[[132 140 135 135 102]
 [134 137 139 135 109]
 [135 136 135 136 111]]
->
[132 137 135]

[[116 128]
 [151 129]]
->
[116 129]

[[120 121]
 [101 109]
 [147 132]]
->
[120 109]

[[157 156 154 135]
 [158 156 153 135]]
->
[157 156]

[[112 111 117 105 131]
 [129 134 123 127 129]
 [125 122 128 121 128]
 [129 128 128 127 128]
 [125 134 119 127 130]]
->
[112 134 128 127 130]

[[131 132 116]
 [125 151 125]]
->
[131 151]

[[109 101]
 [128 123]
 [138 137]]
->
[109 123]

[[133 125 150 119]
 [141 126 143 117]
 [122 121 125 123]]
->
[133 126 125]
---
[[117 121 126 118 122]
 [157 154 121 121 137]]
->
[117 154]

[[128 128 130 132]
 [127 128 112 106]
 [127 128 110 108]
 [129 128 112 152]]
->
[128 128 110 152]

[[124 131 156 112]
 [144 134 122 128]]
->
[124 134]

[[134 150 134 112 124]
 [128 103 125 124 131]
 [125 114 132 127 135]
 [122 122 126 132 136]]
->
[134 103 132 132]

[[131 131 132]
 [132 150 131]
 [128 127 128]]
->
[131 150 128]

[[129 118 130 117 133]
 [105 128 106 127 113]
 [131 130 130 131 129]
 [121 126 122 125 124]
 [133 120 133 119 134]]
->
[129 128 130 125 134]
---
[[105 126 126]
 [108 126 126]
 [110 125 127]]
->
[[126 126]
 [125 127]]

[[126 134 123 151]
 [126 123 117 110]
 [108 133 133 119]
 [144 133 136 104]
 [139 126 145 118]]
->
[[123 117]
 [133 133]]

[[145 138 155 120]
 [143 109 143 120]
 [146 113 146 116]
 [142 110 146 113]]
->
[[109 143]
 [113 146]]

[[120 150 116]
 [121 151 117]
 [131 110 135]]
->
[[151 117]
 [110 135]]

[[152 156 106 105]
 [137 138 122 124]
 [145 144 117 117]
 [147 145 116 112]]
->
[[138 122]
 [144 117]]

[[128 128 156 156]
 [128 128 157 157]
 [128 130 156 156]
 [128 128 157 157]]
->
[[128 157]
 [130 156]]

[[147 141 150 131 148]
 [131 109 133 114 132]
 [142 115 141 111 142]]
->
[[109 133]
 [115 141]]

[[132 122 157]
 [143 114 129]
 [143 152 156]
 [158 125 138]]
->
[[114 129]
 [152 156]]
---
[[123 127 145 120 141 135 140 130 135 118 127 139]
 [124 128 139 126 114 116 146 123 119 130 121 118]
 [104 127 134 136 112 107 142 110 108 119 103 121]]
->
[[123 127 145 120 141 135 140 130 135 118 127 139]
 [104 127 134 136 112 107 142 110 108 119 103 121]]

[[121 136 143 114 132 134 131]
 [147 118 127 136 125 112 124]
 [136 127 132 124 128 123 127]
 [124 136 145 112 132 132 132]
 [121 130 126 129 128 132 129]
 [127 124 122 134 126 128 127]
 [108 127 109 143 127 140 129]
 [123 136 142 112 131 133 132]
 [137 126 131 127 126 124 127]
 [132 134 152 109 131 129 132]
 [138 121 120 141 125 120 124]
 [128 127 124 133 127 126 126]]
->
[[121 136 143 114 132 134 131]
 [136 127 132 124 128 123 127]
 [121 130 126 129 128 132 129]
 [108 127 109 143 127 140 129]
 [137 126 131 127 126 124 127]
 [138 121 120 141 125 120 124]]

[[112 104]
 [147 112]
 [137 106]
 [151 150]
 [125 119]
 [128 130]
 [119 124]
 [137 143]
 [123 124]
 [100 128]]
->
[[112 104]
 [137 106]
 [125 119]
 [119 124]
 [123 124]]

[[137 128 120 130 138 132 125 134 123 125 101 128]
 [116 150 135 136 127 118 120 126 138 110 121 124]
 [123 127 118 135 127 118 118 130 131 117 121 126]
 [122 133 122 133 141 130 127 126 137 104 121 129]
 [127 128 126 112 135 128 135 130 133 115 122 126]
 [123 131 129 136 126 119 117 135 130 117 121 120]]
->
[[137 128 120 130 138 132 125 134 123 125 101 128]
 [123 127 118 135 127 118 118 130 131 117 121 126]
 [127 128 126 112 135 128 135 130 133 115 122 126]]

[[123 117 119 123 117 128 129 124 126 141 118 117]
 [126 122 111 125 126 127 124 130 131 139 128 125]
 [124 129 130 106 133 132 122 123 129 122 120 132]
 [124 123 121 122 117 118 122 117 125 134 131 124]
 [121 120 122 124 122 118 120 116 121 134 124 125]
 [120 121 125 122 119 117 122 119 128 137 123 124]]
->
[[123 117 119 123 117 128 129 124 126 141 118 117]
 [124 129 130 106 133 132 122 123 129 122 120 132]
 [121 120 122 124 122 118 120 116 121 134 124 125]]

[[127 110 139 143 122 143]
 [132 131 123 122 127 122]
 [156 109 116 121 109 119]
 [120 147 124 120 138 120]
 [111 128 142 141 135 142]
 [135 122 126 127 123 127]]
->
[[127 110 139 143 122 143]
 [156 109 116 121 109 119]
 [111 128 142 141 135 142]]

[[138 141 129]
 [109 107 133]
 [128 123 149]
 [121 113 154]
 [109 103 143]
 [114 105 156]]
->
[[138 141 129]
 [128 123 149]
 [109 103 143]]

[[116 150 124 120 140]
 [103 130 148 145 138]
 [108 144 135 132 145]]
->
[[116 150 124 120 140]
 [108 144 135 132 145]]

[[131 130 129 111 117 120 123 129 138 145 122 105]
 [131 121 130 101 127 110 122 129 124 121 133 123]
 [127 128 129 130 129 126 135 131 122 114 124 142]
 [125 123 134 137 144 117 122 139 126 113 130 128]]
->
[[131 130 129 111 117 120 123 129 138 145 122 105]
 [127 128 129 130 129 126 135 131 122 114 124 142]]
